Rotation paths and how fast each direction turns (deg/step)
Each turn is a multiple of 5 degrees from 10 to 175, or 0.
Each row of a path follows its step; steps can be skipped.
Rotation 1:
step 4: 17  -14  13  0  -18  23  -28  -14  7  -23  -13  -10  -19  -25  14  -3  4  -10  -1  1  -10  13  2  8  -13  10  23  -18  -2  24  -25  21  -18  0  -8  -18  25  11  -1  8  -12  16  7
step 24: 7  -19  -24  -3  -22  10  18  34  7  -15  15  -11  -11  -15  22  1  12  20  12  -12  10  -30  -20  24  -7  0  -3  13  -8  3  -31  -4  -1  -16  -15  3  6  0  19  -4  0  -14  -10
step 25: 8  -15  -1  -11  5  -37  -10  -14  2  17  -1  -17  -7  0  -18  -20  -20  -13  -7  -14  5  -13  4  18  5  -20  1  10  -13  15  -14  -10  -5  8  1  -18  -15  14  -15  -10  27  -36  -22
step 26: 26  22  13  -16  -7  -10  0  2  20  -7  1  18  6  -3  -2  13  -11  -13  2  -7  3  19  -15  -8  -28  2  18  -23  -5  -32  -38  8  -11  0  -9  14  -33  15  3  -6  4  0  6
step 28: 7  8  -35  6  25  19  -7  -30  21  9  13  5  26  -2  32  8  -10  10  20  -16  12  -13  15  -4  -12  -14  2  -7  -18  -10  6  -10  -12  -5  -1  11  23  7  -9  1  -19  -15  0
step 31: 2  -2  -3  12  16  -13  -24  3  -2  -30  -9  13  -26  7  19  10  4  -10  -3  -13  1  -36  -35  3  2  -10  15  -1  21  -2  -20  4  16  -28  1  7  4  -20  7  2  -8  18  -13
step 34: 20  -3  4  -15  25  10  -5  11  1  -8  5  14  6  13  0  1  2  -37  -17  16  -22  14  10  -5  -4  -6  -14  -4  -13  2  28  40  14  16  -12  1  -21  -15  -18  -12  -6  7  -18
step 36: -4  -30  10  -3  31  18  2  -30  -14  7  -8  0  -10  -30  -23  -3  12  6  -10  -6  -15  -22  4  4  12  -19  29  -6  -9  26  7  1  -9  -3  -16  -9  21  -9  -17  14  -6  -6  1
step 39: -10  4  -7  -32  17  -9  -2  1  8  -20  7  -30  -3  17  20  -17  -4  -4  -3  -2  -26  -3  10  16  -2  -17  -11  -15  5  -22  -3  -23  2  -4  -22  38  11  11  3  15  3  -4  -23
step 41: 1  7  -8  -13  1  19  8  7  3  17  17  11  27  3  -15  -41  -7  -5  -5  14  -2  18  2  0  -6  -4  21  -4  -1  -4  -1  23  12  0  -28  -9  -3  -9  2  -15  4  -51  -1
Speeds:
-8  0  -4  1  0  -2  -3  0  0  1  2  1  9  5  -3  11  12  -3  -3  -7  -9  -5  2  3  -2  -5  3  1  7  0  10  3  0  -2  4  -4  -6  -8  -5  1  -1  10  2
20
7  -8  4  3  11  -2  -4  -3  3  9  4  2  7  -5  -3  2  1  2  -5  6  -3  1  -8  0  -4  7  2  1  4  -8  0  -4  7  -13  -5  8  3  -1  -5  0  6  0  0
140
-1  -3  1  2  4  1  4  -6  -2  -5  -9  1  -5  -1  1  -5  4  3  -1  2  0  -7  0  5  -15  7  0  4  -2  8  -3  9  6  -5  10  3  -9  4  3  7  1  -1  6
160
-6  4  9  1  4  5  -2  8  -4  -3  9  7  2  6  4  4  -1  -4  -1  8  1  2  -4  11  7  2  11  6  -7  -1  2  5  -1  -3  7  1  -1  5  3  -7  -2  -2  3
100
8  -8  10  4  -5  3  -4  0  3  -2  9  2  -5  -5  -2  -1  10  -4  8  -8  4  -1  -5  -5  -1  0  -1  1  3  1  -3  -5  -2  -5  6  -1  -1  1  10  -3  -11  5  -2
160
-1  -1  9  -1  -3  -1  -1  -2  9  2  -5  3  -6  5  -7  -3  -8  -3  -4  2  -4  -6  6  5  4  -1  4  -13  2  -10  -5  5  2  -1  5  -1  1  4  2  3  2  12  -7
80
Rotation 2:
step 1: -8  22  -44  -12  0  -16  -22  16  -4  -14  -3  -13  -10  -26  -7  -7  14  13  -3  -22  1  -30  7  -17  -12  -21  -2  -3  7  20  -18  -12  11  -13  -3  -1  15  21  -6  -1  9  -4  14
step 9: 45  8  -5  -7  -10  -11  32  18  5  -14  -1  5  4  5  3  0  10  -11  14  5  -6  15  8  1  -3  5  6  15  17  33  -5  -2  -30  17  17  26  -12  15  -11  4  21  12  -5
step 10: -10  6  15  5  -25  -6  8  23  -25  18  10  1  15  -13  -8  4  -7  -14  0  11  -10  0  -23  9  15  0  -8  1  -6  9  -13  4  -29  7  3  20  -28  -31  10  23  -22  -10  21
step 21: 10  27  -7  8  1  26  -28  1  -7  -3  -23  1  -11  -19  9  -9  29  2  19  -15  0  14  -18  -29  -3  -19  12  -7  9  21  -25  7  -6  -2  21  -18  0  -5  -3  -2  -7  2  21
step 24: 1  -29  12  -1  12  -24  43  -4  18  -3  -7  -27  1  6  16  -4  2  1  14  3  -5  -3  -2  -19  -26  9  -7  11  5  -26  5  13  27  9  15  -8  18  14  -11  -5  1  0  21
step 26: 0  26  15  21  -25  6  -34  -19  -6  -11  11  0  10  -13  -5  -5  -4  11  -7  -18  -25  33  -17  -12  -11  5  4  16  7  -5  -8  10  -20  5  11  -4  3  5  -22  -6  25  -7  17
step 27: 9  26  18  -25  -9  4  -18  42  -15  -1  21  -9  16  1  -23  -1  10  -1  1  -13  0  13  6  -5  0  -12  -11  14  7  20  25  -1  17  -10  9  15  -6  33  2  -4  -10  -3  -7
step 31: -21  13  22  0  6  5  3  -22  -20  26  3  14  2  9  -16  3  -24  8  2  0  -14  13  -8  10  -16  -4  6  -12  23  -34  -8  18  -19  -5  -8  -7  -6  -27  -26  -12  24  -9  6
step 36: -4  3  -6  6  -12  -30  12  1  -6  6  -7  18  -7  -12  -6  0  8  -10  7  3  1  1  18  -15  -32  -19  -11  -24  26  -26  -17  8  -9  -2  -2  15  -18  -47  -5  -7  -9  -6  -11
step 37: 20  18  -3  0  27  -19  -11  -5  -8  -25  -10  -25  -22  -15  -32  -7  5  -17  -7  31  -15  -13  -22  -2  -1  10  -17  -14  11  -7  7  21  -10  -4  3  -20  -9  -6  9  10  13  1  -10
Speeds:
4  1  -1  2  -18  -8  1  2  4  -8  2  10  -1  -2  -3  4  9  1  -3  -1  0  1  -1  1  0  13  -10  4  -2  -7  4  1  4  -5  4  2  3  1  -2  -3  2  -1  -1
40
0  -5  3  7  5  -1  4  0  -4  5  1  14  -1  9  5  1  1  8  4  4  0  -2  -8  6  1  -7  2  5  -4  -1  -4  2  6  -6  8  -12  5  4  3  -3  3  -2  0
40
-1  -1  14  2  -3  5  7  8  -3  4  4  -1  3  1  3  -2  -3  4  2  -7  -6  3  -3  5  2  4  1  6  -3  -2  0  0  -1  2  -5  8  -14  10  -3  3  8  3  3
20
-3  6  1  4  3  3  8  -2  -5  -7  2  2  8  -8  6  -10  -4  -10  6  -7  2  -6  4  1  4  2  3  2  5  -2  6  6  2  -5  10  0  4  -1  -2  5  3  -3  -7
145
-3  3  4  -1  -1  4  -7  -10  2  0  10  -4  1  4  5  -1  1  4  -10  -4  1  -6  -10  -5  -2  1  4  2  5  -4  11  -3  -2  2  -3  -2  3  6  2  -7  3  -11  -1
55
-5  11  -4  10  -11  0  2  3  5  -2  -5  -3  1  11  -4  4  -1  5  8  -4  5  -2  1  -10  4  -6  6  -1  -1  6  2  1  0  0  -2  -2  -2  4  2  3  0  0  -8
55
Rotation 3:
step 4: 10  -20  -29  -7  -5  -26  -35  -7  -24  0  7  6  15  2  -1  11  17  22  -6  16  -13  -10  -5  -17  -1  -7  -13  -2  0  23  9  -21  15  -28  22  -5  27  -4  0  -23  -16  13  12
step 5: -2  18  23  6  -4  -8  -9  20  3  -10  20  -13  -5  28  6  -16  22  -21  1  5  -11  8  15  -3  -26  7  16  -17  -13  -8  12  -11  -28  -19  35  -7  3  18  -20  28  -18  8  -1
step 7: 4  -24  13  25  15  19  -14  -36  -9  -18  -32  -3  -5  3  4  -2  -15  -4  9  -23  -17  -26  -1  -23  -23  17  7  -11  14  -4  15  1  23  -13  -16  -17  2  -1  -9  -4  20  -7  -12
step 11: 3  -4  -2  -37  -7  -3  21  2  14  5  26  -13  -21  -3  -6  -18  31  28  -10  -3  5  2  9  26  -16  9  -12  1  3  -33  20  0  10  -8  16  -2  19  -7  -6  31  0  12  -7
step 12: -30  45  -23  7  -1  5  0  13  3  -6  18  5  -31  7  -8  -3  17  25  19  6  -1  -7  2  -16  -5  -21  13  25  -4  7  -31  17  -16  -4  -5  -5  -1  -16  -2  -6  20  -12  -1
step 21: 18  31  -13  -2  12  22  2  -14  -4  13  -26  19  13  3  -1  21  6  11  7  39  6  18  -6  -10  12  2  -7  2  2  -10  24  20  -19  9  18  5  -1  3  -26  -17  -11  -15  26
step 30: -5  11  22  5  -7  18  2  25  -13  -7  3  -26  15  6  -3  -2  23  43  -21  29  -2  3  -2  -1  8  5  9  -19  -18  -15  -13  21  3  -33  -8  3  0  3  -15  13  -7  20  -19
step 31: -10  2  -6  -18  18  -27  25  10  -3  -6  8  -8  1  -25  26  -33  3  -3  16  23  -6  -5  -14  -16  -12  -10  9  22  -10  11  -36  -14  -21  25  -5  21  2  -3  -8  3  -5  19  -6
step 33: -13  0  20  10  -1  0  -2  1  -7  6  -10  -4  14  30  -41  -38  -14  -7  27  6  -16  18  -4  23  -1  -20  -3  1  9  -14  23  18  14  2  -15  13  18  -20  4  -6  -13  -3  14
step 35: -8  -29  -21  21  4  30  7  7  -18  10  23  3  9  -9  10  31  -24  -23  -25  -26  -12  -2  14  7  9  -35  4  -4  -11  21  11  6  -10  -2  1  -16  1  12  16  -4  1  -1  10
Speeds:
4  -2  -7  5  1  -5  4  3  5  -4  0  -6  -2  -1  8  1  -13  -2  -6  6  1  0  12  -2  10  6  -2  -6  -3  -3  2  10  6  0  1  -1  1  -5  2  -3  0  2  8
55
2  8  1  1  4  -10  6  -5  -11  1  -4  -6  -3  0  8  -9  2  6  -2  -1  4  1  -2  3  -3  -1  3  4  2  -6  -2  1  6  -7  1  -12  -3  5  5  2  9  -2  -2
20
0  -1  -2  4  0  2  9  4  -4  1  -3  3  2  6  -1  -1  -3  -6  5  11  -6  -2  -8  5  7  6  -2  -3  -8  3  -8  -9  3  -9  4  4  9  0  6  5  5  -1  -4
25
-2  -1  1  2  -3  -7  -1  -5  3  0  0  6  -9  -2  2  5  -4  11  9  -2  -6  2  -2  -9  2  4  4  -3  1  11  -1  1  5  -2  0  -2  -5  0  -1  15  -4  -5  5
145
1  -3  11  3  0  4  -1  -5  -2  6  -3  -11  -1  2  4  -5  0  5  6  3  -5  -2  -1  -10  -2  -4  -6  -9  2  -5  -1  -3  0  -5  3  4  -2  -6  8  -9  -11  -2  -1
125
-3  4  -11  4  -1  -6  6  -1  6  6  -9  0  7  -4  3  5  0  -3  3  -6  0  6  4  -12  -5  0  -1  4  0  -2  -4  -1  -9  -4  -5  7  -3  -2  8  1  5  4  -5
115
7  1  6  -7  -7  1  0  -10  4  -2  -5  1  0  -1  1  12  7  4  -2  5  6  1  10  0  6  4  -1  1  -3  -2  3  -3  8  -6  1  4  1  5  -4  0  -1  1  -13
170
Rotation 4:
step 0: -20  29  38  37  16  5  -3  21  -5  14  13  -15  8  -15  1  2  -17  -19  3  -3  -1  -14  -38  -22  16  -5  -8  -26  8  -19  34  34  5  -14  -35  5  -7  -3  2  9  16  13  15
step 6: 10  22  -7  4  20  -29  -25  2  38  -19  -24  -31  21  11  10  14  8  -14  -14  -14  -36  -19  0  -20  14  16  20  8  3  -12  -11  28  -8  -6  13  -37  -5  10  7  37  -2  -2  3
step 14: -28  -11  -46  -10  4  19  -30  23  -22  -24  -21  1  -15  8  3  7  -2  7  8  -28  -20  10  -1  9  -6  4  16  9  42  31  4  -9  9  -8  -36  -21  -12  5  -2  16  14  2  -15
step 20: 32  3  -10  17  -15  -6  42  -9  -4  0  -6  -5  -28  20  -6  9  -2  22  16  4  -3  1  -7  27  8  4  31  -41  23  21  13  -19  -14  11  -12  4  23  2  -21  40  23  -14  -1
step 22: -2  0  6  52  7  24  -13  -23  22  -23  0  -5  19  22  17  4  -8  21  -9  -10  -15  -8  53  -12  -6  10  -14  -33  7  4  1  24  13  13  -16  -13  -19  -5  -24  9  14  -7  -5
step 27: -27  2  -33  16  -17  -19  12  -15  4  0  -16  -26  -12  3  -23  11  -3  7  -9  5  -28  -25  -25  19  -17  -31  8  27  -1  -19  25  13  10  8  -30  -3  -1  -4  19  2  14  46  -2
step 32: -23  9  -16  9  16  12  -15  -19  -4  -17  22  13  26  28  1  -33  -8  27  -20  6  10  -10  8  -1  25  9  10  -1  22  10  39  5  -2  -37  -10  1  -3  -3  -22  25  24  -29  -25
step 36: -18  -6  -15  -2  15  -44  8  -20  -25  -8  -29  -14  -35  25  1  13  7  -10  -3  -5  7  -32  -4  25  38  3  8  -13  -12  -13  23  -7  -5  12  -11  -9  1  19  -2  -12  10  16  -39
step 37: -18  16  -28  -13  26  -17  33  35  7  17  9  -12  14  -20  -8  6  -16  -12  2  -8  2  -5  -45  -4  13  -16  39  13  -1  -3  1  0  -7  2  -5  -10  -32  -2  10  14  22  25  28
step 41: 6  20  -28  14  15  24  -15  -14  11  -3  11  -30  28  4  19  -11  25  -19  2  11  -2  1  15  -23  0  8  5  -28  8  34  32  5  -18  -27  -4  -22  -10  34  4  27  17  10  15
Speeds:
-5  -6  2  4  -2  6  -7  1  -3  0  3  0  6  3  4  -8  -7  10  -2  -4  -6  0  -5  1  2  -3  1  7  -2  -9  -3  9  9  -5  1  4  2  1  8  10  6  5  5
135
-6  8  -5  -2  6  1  -11  -2  -4  -5  4  5  2  -6  7  -1  -3  1  -2  9  1  -1  -4  5  -1  -6  5  -1  -4  9  2  -11  2  -7  -6  0  6  4  8  -7  2  -3  2
160
0  -1  -4  5  -3  3  5  3  1  -2  -18  6  -5  -5  -2  -3  -1  3  -4  -2  4  -1  1  6  3  6  0  10  4  -3  0  -8  -8  4  -3  5  2  2  11  -1  1  7  -2
115
0  11  4  3  2  -2  -4  -3  1  -4  -5  5  6  2  -4  1  2  5  3  1  2  -8  -6  1  4  5  -10  -1  -3  13  -9  8  -3  -1  8  5  0  -3  -1  0  6  3  -8
110
3  1  -2  3  -2  14  9  -2  -3  -1  -2  6  -4  -4  3  -2  -4  1  7  -1  4  -6  6  -8  1  -1  -6  -2  -2  1  5  9  -5  -8  -7  1  7  1  -1  1  3  -13  4
35
3  -3  9  6  -3  3  4  6  1  1  6  -3  2  -3  6  3  -10  -1  1  0  13  -1  -4  -8  1  -2  -7  -5  9  4  -3  -9  6  6  3  -5  3  -2  8  0  1  4  -1
85
-1  7  -7  -4  -8  -1  5  -6  0  3  1  6  -1  -1  -6  5  -10  7  -5  0  -8  5  4  -2  -2  -5  -3  6  10  7  5  -6  9  -1  2  5  1  -8  -7  4  1  0  -1
60
-4  -2  7  -5  2  -3  4  -10  -5  4  -7  -3  2  -3  -7  -2  -7  -8  6  5  -10  -5  -5  1  4  -6  -2  -4  10  -7  -2  1  -3  -5  3  -2  2  2  5  -9  0  0  1
40
Rotation 5:
step 13: 13  34  -11  -1  1  -3  -7  -14  -5  -23  11  -22  -15  16  34  2  13  -8  13  13  24  -4  -1  -3  -17  5  27  -14  -17  1  8  0  -21  20  17  -23  -12  -6  6  -22  -20  2  10
step 17: 3  25  -7  32  -13  -3  -11  -2  2  14  -10  -20  -3  -2  31  -2  -18  1  -20  21  -6  -13  -5  22  -7  -3  -17  30  34  -10  5  2  -10  18  -12  9  -14  20  -14  -13  6  -10  -1
step 19: 18  4  3  -5  -11  -13  -3  -5  -13  5  3  6  -21  -3  26  -21  6  -1  20  1  5  10  -40  30  9  -14  -2  -12  -17  -17  -14  4  -26  1  -29  -17  11  -8  -5  19  16  19  10
step 25: 20  10  10  1  -1  7  25  21  -14  34  6  -6  7  -8  -3  -26  -3  -19  -9  4  13  28  14  30  -10  -32  23  14  -11  -2  0  14  -3  4  21  1  10  9  -12  7  24  2  -7
step 32: 19  -6  0  -2  6  10  1  -10  -1  11  9  -15  -20  18  -5  -7  14  -26  -11  7  9  18  20  2  -15  18  -33  9  17  -11  8  3  -22  -29  33  -22  -20  -1  -1  -16  -16  16  1
step 33: 4  16  0  22  21  17  -23  2  -1  11  -20  -26  -27  3  8  -19  15  -11  -29  16  -4  -28  0  -4  -22  17  -10  25  -4  12  9  10  -13  12  6  -16  3  10  -21  7  1  -7  -14
step 36: 17  -6  9  25  -17  -7  1  12  -27  1  9  8  17  -2  -14  -37  6  -13  -8  12  -1  12  -2  13  -16  -17  17  14  1  5  9  -4  -1  4  24  27  -29  18  -15  -13  20  -1  21
step 38: 9  -9  -16  19  -4  -3  -25  8  38  5  14  1  -34  -2  -8  -13  -4  2  -1  18  -28  -7  -28  11  -16  5  -22  7  -2  -6  22  17  -21  16  4  -10  -9  1  -3  21  -12  5  11
step 39: 11  -10  -8  36  -10  0  -15  -12  -12  -25  6  -27  -14  1  -10  17  1  0  9  31  -16  22  -12  1  -24  -2  19  1  -12  -13  -21  2  -29  13  -10  -13  -8  -10  -1  0  -19  2  -19
step 41: 44  -8  19  7  27  7  -2  8  -9  16  17  -7  1  -13  -26  -14  16  -19  -10  1  13  3  -9  -11  -2  -26  7  5  1  -42  13  -1  -2  4  6  2  -6  9  3  -4  27  18  -8
Speeds:
4  -8  1  -4  7  -5  -6  -3  -5  5  2  7  -2  3  10  1  0  -8  -3  1  3  -5  6  -8  -9  3  3  2  -5  0  -2  7  -3  -6  -3  6  11  2  5  -6  -3  2  2
35
-9  -5  -1  7  -6  -9  0  4  0  -2  -3  8  5  -1  6  -5  1  -10  -7  -2  -12  0  -3  9  10  -1  5  -2  -3  -4  -1  1  -2  -2  -5  3  -1  0  -4  0  -6  1  10
40
2  5  2  1  -1  -11  -5  3  9  -1  4  5  2  8  -3  -4  0  0  3  0  -4  -8  2  4  -7  -3  1  -6  -7  9  10  -2  9  3  9  -5  4  3  2  -4  1  -6  2
160
-2  1  5  -7  -5  8  0  1  7  4  5  4  -9  0  10  4  6  -6  5  -7  7  1  -4  8  1  1  -11  -3  0  1  8  -2  1  -6  -3  -4  1  -3  2  1  -4  8  5
135
7  3  -7  -6  5  1  2  4  -12  3  -2  3  2  -3  0  -4  4  -2  11  8  -6  -7  1  3  1  5  -2  -6  4  -3  4  -10  4  -1  -4  4  -7  -1  0  -11  -4  2  -1
80
-1  2  4  4  9  -3  6  7  4  -5  0  -4  -1  -7  9  -5  7  0  -1  -1  -1  -4  5  0  5  1  6  16  -1  3  7  -5  1  -7  3  0  -1  -5  1  0  10  4  -7
95
Rotation 6:
step 5: -10  4  -19  8  16  -7  -10  -2  -15  2  11  -12  -6  6  -8  5  22  -6  -11  -7  28  32  -1  2  36  -38  -5  6  -20  -11  -44  15  2  -35  -9  -1  18  3  5  -3  36  -6  2
step 6: 16  29  4  14  -24  21  2  -3  -3  31  -26  15  -20  30  31  16  12  -9  -3  -9  -6  6  -16  -19  -24  -1  5  -26  18  2  4  -3  12  13  22  16  -10  13  1  -29  -23  -11  26
step 13: -35  -8  -32  -23  2  10  -1  13  -10  6  17  15  -8  30  37  2  -46  5  -13  -2  24  3  19  -3  7  -6  5  -9  -6  23  -3  19  -6  -8  -5  21  3  -15  0  -2  6  14  36
step 16: 6  8  -7  -20  12  25  -6  3  -8  0  8  -5  -29  -11  -23  -8  -5  -2  -28  -3  -33  -12  -26  -19  -37  -27  5  7  -1  -11  -21  25  17  -22  5  11  -1  -13  -14  32  -24  13  16
step 19: -29  40  10  10  14  -2  7  10  -19  26  13  26  -16  -19  24  6  -14  8  -10  19  -1  12  -17  -8  -1  32  -15  10  -6  10  -10  -2  -5  9  -18  5  -25  36  -14  29  2  -12  16
step 24: 11  -3  2  -9  4  14  26  -14  4  -19  18  25  -11  -1  -4  -9  19  -1  24  27  19  -15  -21  17  -3  -17  16  -19  36  -6  -18  17  31  -29  -12  -1  1  25  0  -2  24  7  26
step 28: -26  3  17  -9  37  -16  -14  0  11  -6  -14  -12  -20  7  15  -5  -3  4  -19  23  24  -8  1  -16  1  -19  8  22  24  -20  -23  -14  37  -15  -8  -2  45  14  -6  16  -5  -8  -6
step 33: -6  -4  0  16  2  5  36  -21  7  -4  15  -15  8  7  3  27  12  -41  1  29  -29  1  9  14  -17  -40  -8  21  -13  -16  -11  -4  9  -17  5  22  -28  -6  9  7  -19  -21  -3
step 37: -4  2  14  -19  -24  34  16  1  -15  24  -11  -11  -3  -2  20  -7  20  -3  -4  17  15  -11  -29  -3  9  -9  -9  20  -4  -24  -20  5  -11  -29  -8  11  -7  -20  45  28  12  12  -16
step 42: -7  23  17  25  -16  12  -36  -10  -23  9  13  -3  -15  -3  33  10  18  -35  5  10  0  3  -8  -35  13  -8  -14  -11  3  4  24  -9  26  11  3  7  -30  17  -8  -19  17  1  20
Speeds:
3  5  2  -2  -14  7  0  2  -7  -3  -5  5  -6  0  -4  -4  -8  -6  -4  -2  -2  2  8  -6  2  0  -2  -1  2  0  -3  4  5  -10  1  -1  7  1  -8  -3  9  -1  8
100
2  7  -3  2  -8  7  -5  7  0  4  0  -3  5  -2  -7  0  -2  3  -1  1  7  -8  -12  -2  -2  3  -2  1  3  3  0  4  5  -2  -10  2  -10  9  2  -5  -5  9  3
140
5  1  -1  8  1  7  -2  -2  -2  4  -5  7  -5  -5  2  -3  -2  -7  -4  -1  -5  -3  -6  3  5  5  -1  4  -7  4  3  2  9  9  7  -1  -8  -8  -3  -7  -6  -9  -4
170
-2  -2  1  -7  -5  2  2  -4  -4  -5  -7  8  -1  6  -1  11  -3  8  -3  -6  2  1  -8  -4  3  -2  3  -3  3  -2  8  -1  -5  1  1  -3  1  -14  -4  -2  -9  9  -1
155
-3  -1  6  8  1  3  -2  2  -3  -5  -5  -5  3  5  -11  -2  5  1  11  -10  4  9  -3  5  7  2  -1  1  -11  3  0  7  0  1  -1  7  8  2  -3  3  -5  -2  3
120
5  -1  -6  -4  -2  6  9  9  1  3  1  -5  0  4  4  -1  -1  -4  3  2  -1  -1  2  3  -2  4  11  -9  -9  -5  -2  -1  0  12  -7  -7  8  -1  -2  -6  -3  3  5
155
